[[-0.09 -3.44  1.67 -0.31 -1.78  4.83  3.43 -2.63 -2.55  0.52 -0.56 -0.11
  -0.69 -1.22  1.38 -0.56]
 [-0.50 -1.62  0.68  0.50 -1.78  1.88  3.43 -2.63  1.44 -1.16  0.72  3.08
  -0.69 -1.22  1.94 -3.17]]
:
[[-0.50 -0.09]
 [-1.62 -3.44]
 [ 0.68  1.67]
 [ 0.50 -0.31]
 [-1.78 -1.78]
 [ 1.88  4.83]
 [ 3.43  3.43]
 [-2.63 -2.63]
 [ 1.44 -2.55]
 [-1.16  0.52]
 [ 0.72 -0.56]
 [ 3.08 -0.11]
 [-0.69 -0.69]
 [-1.22 -1.22]
 [ 1.94  1.38]
 [-3.17 -0.56]]

[[ 0.01  2.45 -0.66 -1.44  2.42  0.26]
 [-3.80  5.38  1.21 -2.69  0.84 -0.88]
 [-2.96 -3.26  5.12  1.09 -2.33  1.29]]
:
[[-2.96 -3.80  0.01]
 [-3.26  5.38  2.45]
 [ 5.12  1.21 -0.66]
 [ 1.09 -2.69 -1.44]
 [-2.33  0.84  2.42]
 [ 1.29 -0.88  0.26]]

[[ 1.71  0.32]
 [ 0.41 -4.84]
 [ 0.53 -5.69]]
:
[[ 0.53  0.41  1.71]
 [-5.69 -4.84  0.32]]

[[-2.28  0.79  6.01  1.77 -1.91  1.38]
 [ 1.19 -0.58 -0.10 -0.91  0.02  1.39]]
:
[[ 1.19 -2.28]
 [-0.58  0.79]
 [-0.10  6.01]
 [-0.91  1.77]
 [ 0.02 -1.91]
 [ 1.39  1.38]]

[[ 5.40  0.67  0.27  3.38  5.02]
 [-0.48  3.40 -3.99  0.80  1.09]]
:
[[-0.48  5.40]
 [ 3.40  0.67]
 [-3.99  0.27]
 [ 0.80  3.38]
 [ 1.09  5.02]]

[[ 0.99 -4.16  5.92]
 [ 0.18  0.73 -1.24]
 [ 1.54  2.65  1.63]]
:
[[ 1.54  0.18  0.99]
 [ 2.65  0.73 -4.16]
 [ 1.63 -1.24  5.92]]
